In the rows, zero is written as 128.
The same turns and mirrors carry the whole set onto itself, and each row onto the other rows of its family. Which rows share a family with each named row? Give them in list order.
These 36 rows form 12 families of 3 rows each.
delu: 114,141,131,161,122,95,143,135,157,138,125,105,179,127,181,137,135,133,127,170,123,188,67,119,93,139,142
Tapo: 129,108,121,135,142,91,138,118,112,145,141,143,124,132,148,119,134,127,130,76,141,129,159,105,110,136,179
fonu: 118,142,137,160,120,112,120,110,149,121,136,93,174,135,180,139,137,145,127,146,101,203,62,106,97,132,141
tak: 143,126,144,136,136,169,128,104,170,88,81,137,129,126,124,148,147,131,140,154,129,201,169,87,136,126,110
Mugat: 154,129,149,139,150,154,118,101,177,92,79,134,149,109,136,153,149,118,150,155,109,188,166,106,146,128,112
Sero: 127,136,142,140,132,160,116,95,166,93,91,136,146,134,135,173,152,108,136,162,137,186,186,108,148,128,118
kebom: 111,133,138,146,134,99,131,143,139,132,138,113,179,124,182,134,151,150,126,171,109,190,72,105,105,134,135
rifu: 130,110,117,166,123,93,152,108,113,152,132,143,123,138,153,117,127,118,130,85,141,131,170,115,117,134,173
Figev: 156,103,123,144,136,106,144,109,96,153,138,147,120,140,142,118,127,116,116,96,154,138,164,110,114,135,171
Zemil: 138,104,127,138,130,112,146,119,107,151,134,122,109,153,141,100,114,105,135,90,129,129,165,114,119,128,165
fosup: 126,120,118,169,132,107,137,94,115,155,130,136,113,158,166,112,110,134,148,106,148,124,158,110,97,126,178
Nev: 149,117,145,136,147,160,120,107,166,57,91,129,150,135,129,147,146,123,128,150,126,167,177,93,123,127,111
pedav: 147,135,147,130,136,151,120,106,175,79,83,124,144,123,139,166,140,101,128,152,137,196,183,82,123,127,123
vereb: 138,119,112,131,131,112,133,101,109,153,146,131,123,141,156,121,125,98,134,99,156,125,161,129,116,142,179
zudez: 133,115,121,159,144,109,133,109,111,141,149,122,126,160,140,90,125,120,128,87,135,132,154,115,121,124,183
fuseg: 150,112,111,144,124,103,134,102,114,144,152,137,99,155,144,126,133,126,129,87,144,132,153,114,110,138,169
suz: 122,131,142,133,150,149,118,119,174,74,83,134,147,123,142,157,142,122,147,150,120,187,193,88,133,121,135
nerez: 145,113,140,147,142,166,116,105,195,79,96,129,144,139,121,147,146,133,136,141,129,184,179,100,131,132,125
Bodog: 140,110,126,146,145,106,134,103,83,122,133,131,133,154,141,105,123,120,123,86,133,121,150,115,107,125,168
rif: 130,150,139,139,129,103,138,125,141,134,128,98,157,133,171,137,137,126,120,152,106,198,50,105,91,125,141
gab: 124,132,142,143,126,110,123,116,127,106,129,97,180,130,177,138,132,146,124,153,112,181,59,105,87,139,122
Bezok: 159,137,137,123,148,158,144,97,180,87,87,129,156,137,127,150,142,108,139,149,128,190,182,83,143,124,134
lil: 134,144,135,155,139,149,135,108,188,77,82,136,140,119,140,149,145,120,137,158,141,188,187,87,134,124,132
Romum: 126,157,136,145,124,105,133,115,140,132,155,110,161,129,185,155,140,132,113,179,124,185,65,114,113,135,138
Rep: 145,125,137,149,144,158,140,103,185,89,77,128,143,138,131,162,140,123,153,150,140,200,183,88,123,118,132
Fon: 147,116,135,137,154,104,136,104,116,147,129,134,118,128,134,105,112,112,146,91,135,120,160,122,136,132,169
Gemir: 141,107,121,155,135,101,160,110,116,155,142,124,118,154,144,106,122,123,141,89,158,134,160,99,113,128,173
Kosi: 133,146,129,134,134,160,106,101,174,74,87,118,129,143,138,153,144,109,152,154,135,194,182,93,126,124,132
Midot: 128,136,143,134,120,107,149,120,149,142,132,92,191,141,172,140,129,130,132,163,110,193,67,100,114,143,127
tomip: 116,140,133,154,123,107,122,133,137,138,138,101,162,158,166,138,145,139,127,181,117,191,65,121,105,134,127
kif: 118,139,147,148,123,102,131,134,122,140,134,97,174,133,180,136,120,130,120,179,122,195,71,106,102,135,134
tikab: 127,139,137,164,123,99,151,126,148,139,133,91,172,145,185,140,144,132,133,166,112,201,70,98,96,122,135
Didif: 114,146,142,168,118,96,131,115,174,136,129,99,159,148,186,148,144,138,127,165,127,171,73,96,83,132,124
mon: 148,115,122,138,134,105,161,93,97,158,140,136,135,150,141,114,114,125,134,87,137,141,152,102,132,134,175
futeb: 132,152,149,147,135,88,130,116,137,142,136,98,166,112,177,127,141,128,131,148,104,178,56,109,118,133,128
reb: 142,135,129,166,146,157,122,97,184,98,78,144,138,150,144,145,167,120,141,161,139,174,185,94,113,115,128

Which other rows belong to the same family as Bezok? Midot, mon
Which other rows belong to the same family as fonu? zudez, nerez
Which other rows belong to the same family as lil? delu, rifu
Which other rows belong to the same family as pedav? Figev, kif
Which other rows belong to the same family as gab? Nev, Bodog
Which other rows belong to the same family as futeb? Mugat, Fon
Which other rows belong to the same family as tikab? Rep, Gemir

The same turns and mirrors carry the whole set onto itself, and each row onto the other rows of its family. Which rows share a family with each named row? Give them in list order.
These 16 rows form 4 families of 4 rows each.
N: 136,100,117,75,140,132,149,149,132,100,141,171
W: 150,132,104,142,132,128,169,118,121,160,151,158
E: 128,103,124,91,131,126,128,112,161,89,148,170
D: 110,129,159,83,120,158,123,160,122,105,129,118
C: 101,133,144,113,109,126,116,142,128,78,108,112
X: 123,157,131,172,134,134,135,130,122,134,116,98
G: 118,139,166,113,126,149,118,142,153,82,119,116
B: 101,156,118,153,137,132,136,155,101,151,125,111
Z: 103,145,107,159,137,122,123,132,145,144,117,93
J: 104,132,151,107,142,126,113,168,159,89,121,115
V: 148,115,115,83,95,116,144,120,134,112,145,163
M: 128,126,97,130,160,132,148,126,136,162,163,170
Y: 111,145,133,162,167,151,118,150,131,128,141,102
R: 135,114,75,128,134,128,158,113,117,154,135,149
F: 146,113,139,84,125,143,154,130,153,107,154,176
S: 149,130,88,161,140,111,139,110,142,137,156,148

Which other rows belong to the same family as M? E, C, B
Which other rows belong to the same family as V? D, Y, S

The same turns and mirrors carry the whole set onto itself, and each row onto the other rows of its family. Which rows share a family with each named row? Give them in list order.
These 25 rows form 5 families of 5 rows each.
kem: 137,115,115,170,111,132,148,125,157,115,106,171,134,145
Dop: 131,143,112,91,106,142,135,149,99,159,130,87,126,141
ner: 143,97,154,133,142,84,147,127,131,99,109,141,161,139
burig: 128,130,159,78,136,117,115,124,119,94,136,101,127,115
tev: 130,133,107,95,108,154,130,126,74,150,121,99,120,126
lova: 142,123,119,90,116,149,134,133,85,160,122,88,133,135
dok: 99,138,89,153,93,139,107,114,112,159,133,124,123,140
mufub: 102,127,89,161,100,130,118,105,102,161,120,127,120,127
Memi: 157,106,150,138,118,84,155,132,127,91,118,142,160,127
vifud: 147,123,166,140,133,99,144,126,128,82,124,147,158,125
div: 122,114,114,162,110,130,148,127,180,122,114,155,130,140
Bov: 134,116,99,164,117,132,142,142,168,124,108,160,122,144
molo: 132,119,104,84,115,150,136,123,96,150,119,83,122,128
dat: 143,137,170,90,134,117,103,115,111,100,132,108,119,124
Talem: 130,129,171,78,144,113,113,126,119,101,124,114,124,135
sepa: 127,117,98,151,123,129,121,135,169,115,105,172,141,137
zudo: 104,132,83,152,90,148,119,109,114,149,117,141,117,144
Tefo: 147,104,145,146,135,90,136,130,129,88,123,147,168,121
zasu: 116,124,75,165,106,133,108,123,110,151,131,120,115,135
ditab: 138,140,167,80,139,124,129,132,100,101,127,107,119,125
Dak: 101,120,86,152,92,146,115,99,121,158,127,122,131,132
kam: 141,144,108,83,115,151,138,132,97,156,110,94,128,129
teres: 149,104,154,144,132,97,150,130,140,87,131,131,159,114
sonet: 136,123,183,90,137,125,105,127,110,120,137,109,133,130
kotam: 128,117,117,155,107,136,133,136,170,123,107,176,121,132

Which other rows belong to the same family as div? burig, molo, Dak, teres
Which other rows belong to the same family as Dop? ner, sepa, zasu, sonet
Which other rows belong to the same family as zudo? kem, tev, vifud, ditab
Which other rows belong to the same family as lova? dok, Bov, Talem, Tefo

The same turns and mirrors carry the whole set onto itself, and each row onto the other rows of its family. Which rows share a family with each named row? Give them in list order.
These 16 rows form 4 families of 4 rows each.
Nuka: 145,168,149,162,126,122,103,178,155,77,135,115
gelif: 120,166,126,146,120,103,107,178,158,83,131,122
binem: 122,111,112,155,164,85,117,149,121,131,139,95
Bon: 128,151,149,137,179,158,119,147,100,138,97,140
Sosi: 118,148,151,141,173,168,137,122,119,132,94,125
Kol: 139,160,148,149,130,99,102,173,156,80,114,144
Lag: 147,107,141,132,111,161,156,133,138,92,94,132
gokes: 133,156,152,153,100,103,112,174,150,77,122,116
Vor: 156,107,142,128,95,132,143,140,135,99,84,125
Nedu: 165,105,129,134,102,150,158,151,130,92,103,109
kizis: 127,115,120,179,158,107,103,149,120,152,141,103
zigi: 118,123,117,167,153,106,111,152,130,132,168,107
teg: 119,144,157,157,167,165,128,136,96,144,104,112
dem: 138,159,164,132,165,172,130,133,105,128,114,114
zere: 147,95,125,135,123,138,152,144,132,90,72,116
pof: 141,115,128,175,160,108,127,138,127,138,159,90

Which other rows belong to the same family as zigi? Lag, gokes, teg
Which other rows belong to the same family as Nedu? Nuka, dem, pof
Which other rows belong to the same family as Sosi? gelif, Vor, kizis

The same turns and mirrors carry the whole set onto itself, and each row onto the other rows of its family. Which rows share a family with each named row? Give them in list order.
These 32 rows form 4 families of 8 rows each.
Zag: 150,169,102,134,110,127,114,130,132,88,136,122,102,125,91,110,116,110
pufe: 150,144,110,129,140,109,147,110,107,166,129,124,161,108,167,110,151,136
Bupu: 134,136,142,126,146,98,133,111,97,159,92,139,130,130,155,118,155,106
ludu: 135,129,140,104,147,129,117,137,112,115,130,97,115,117,106,154,68,105
Dife: 131,90,124,97,151,161,98,125,158,153,109,170,133,136,122,132,113,132
muz: 106,108,133,121,137,100,137,115,61,139,148,122,117,118,121,101,134,136
deg: 150,131,159,126,104,136,154,95,139,101,148,116,145,98,116,138,165,116
banu: 135,89,114,126,149,143,157,140,153,70,116,123,151,117,127,120,155,139
roran: 134,128,123,151,171,121,133,153,135,78,130,101,151,98,129,144,144,153
gebaz: 145,152,131,109,130,157,116,128,151,119,123,115,139,123,130,179,79,130
tota: 122,111,82,117,126,158,134,145,129,131,157,184,129,125,143,134,110,157
lufav: 152,164,100,117,137,105,130,141,107,88,120,122,102,129,113,121,91,113
tidu: 130,117,131,136,153,126,133,133,161,84,112,128,154,110,152,149,162,166
viki: 116,102,160,115,112,126,127,111,148,91,140,138,118,118,106,144,180,137
vosiv: 132,92,113,94,113,158,139,129,158,152,125,166,125,146,141,123,115,111
zudir: 147,140,138,131,143,159,109,135,142,117,124,89,136,108,110,152,76,124
Depuv: 130,148,88,110,109,131,108,107,103,154,155,176,133,113,141,139,110,142
vuku: 121,93,139,132,142,128,127,114,85,168,157,122,134,127,102,100,151,139
Lezi: 101,116,136,142,164,111,110,127,66,151,143,141,129,112,128,139,143,141
meset: 131,109,121,158,165,138,138,137,143,85,141,102,157,109,115,110,157,147
luko: 145,116,105,108,121,161,119,134,155,170,113,145,117,148,119,93,117,117
Pekaz: 134,119,126,119,146,92,148,112,88,150,110,108,152,116,169,117,123,126
femu: 145,133,120,122,131,107,152,108,114,143,107,145,149,103,162,103,176,120
donal: 126,150,98,121,126,135,108,143,143,89,135,136,94,154,86,113,117,121
lobil: 109,75,142,138,154,134,122,120,86,147,148,134,148,102,113,126,153,147
zuz: 120,161,106,120,157,124,100,136,114,86,101,115,105,147,96,119,117,125
fupel: 135,140,87,101,125,139,104,121,137,128,141,202,122,115,134,135,132,145
nomo: 140,135,83,125,114,158,108,134,120,158,164,160,137,110,130,146,103,155
dokas: 122,102,115,107,152,152,109,124,135,171,103,144,128,151,125,92,104,128
Maf: 130,104,140,104,107,147,158,115,137,79,153,134,139,91,121,154,158,128
pige: 146,125,170,117,109,119,144,111,134,93,129,113,116,114,97,140,163,106
vubun: 131,162,139,101,132,134,101,110,113,110,114,107,128,119,116,180,98,114

Which other rows belong to the same family as meset? Zag, pufe, deg, zudir, vuku, luko, nomo
Which other rows belong to the same family as tota? ludu, muz, banu, lufav, vosiv, Pekaz, Maf

The same turns and mirrors carry the whole set onto itself, and each row onto the other rows of its family. Which rows share a family with each named row? Give them in list order.
These 32 rows form 4 families of 8 rows each.
Gipar: 131,108,128,123,98,126,110,161,113,160,128,112,130,158,132,101,112,154
safa: 123,164,114,143,69,116,142,126,138,114,124,130,125,97,96,153,122,141
futu: 142,125,116,122,127,165,182,115,162,129,99,110,117,151,122,117,112,124
nir: 132,116,167,135,120,124,98,117,109,121,182,153,131,137,104,156,135,140
bip: 153,100,110,146,107,95,148,106,121,139,104,171,116,136,96,132,147,137
Rarun: 103,167,138,99,146,159,106,134,149,112,162,103,133,138,140,121,104,121
demat: 130,103,150,138,97,99,157,110,117,135,104,176,138,134,118,119,146,141
Vikur: 124,159,119,123,155,129,144,79,156,91,139,162,118,114,105,152,139,103
Zavo: 124,114,118,114,121,147,125,174,132,157,129,127,150,137,119,84,119,161
refe: 113,141,131,124,126,89,72,126,109,122,167,165,132,123,115,136,139,133
duli: 144,136,99,112,128,150,163,101,170,115,89,138,128,149,151,106,113,131
lisuv: 114,119,146,128,117,115,82,160,110,128,154,172,124,117,106,142,146,136
leked: 146,160,97,142,80,119,156,135,130,112,138,122,146,111,106,148,104,146
lat: 129,147,81,101,136,122,160,112,157,126,95,116,122,147,122,90,110,124
tiz: 120,157,128,123,144,140,128,86,129,107,145,165,94,112,129,169,149,104
Toved: 113,104,149,113,178,136,133,105,122,144,134,164,108,149,133,91,119,132
tagir: 131,120,121,138,101,127,123,177,148,150,105,120,144,139,130,93,115,148
Zeso: 128,113,134,118,176,151,109,138,137,142,127,155,113,153,164,109,141,111
kifu: 119,103,128,150,113,108,157,113,123,127,87,177,107,140,125,123,153,130
lekif: 119,118,155,98,170,138,107,117,138,134,129,161,100,156,145,102,157,126
Ninif: 141,164,134,125,130,111,137,78,136,90,138,156,96,130,131,166,142,110
siv: 128,166,112,138,101,118,127,127,133,111,119,112,126,110,85,152,92,164
Nodu: 134,176,101,101,153,158,106,142,151,111,163,107,108,133,132,131,115,130
dinu: 148,159,99,122,78,111,125,124,144,103,143,105,146,137,93,156,126,134
lepu: 136,159,103,132,130,152,169,103,165,129,97,114,113,133,153,120,117,116
Zages: 122,97,122,132,90,112,152,94,109,96,109,165,140,133,108,109,134,131
luz: 131,173,121,110,134,160,94,150,153,131,163,108,130,111,135,139,110,123
Riv: 121,142,153,127,123,107,100,150,98,130,177,146,118,118,99,145,147,141
redu: 136,121,121,139,123,131,127,175,121,139,138,135,157,162,92,90,112,139
deti: 141,167,126,102,166,135,107,135,158,150,167,104,114,151,119,136,111,134
Gem: 127,101,135,108,152,136,126,114,137,140,147,161,123,163,153,101,158,93
rovis: 125,143,127,96,134,117,131,54,145,107,138,133,99,123,135,156,133,126

Which other rows belong to the same family as nir? lat, Toved, dinu, Zages, redu, deti, rovis
Which other rows belong to the same family as Rarun? Gipar, futu, bip, Vikur, refe, siv, Gem
Which other rows belong to the same family as Zeso? safa, lisuv, tiz, tagir, kifu, lepu, luz

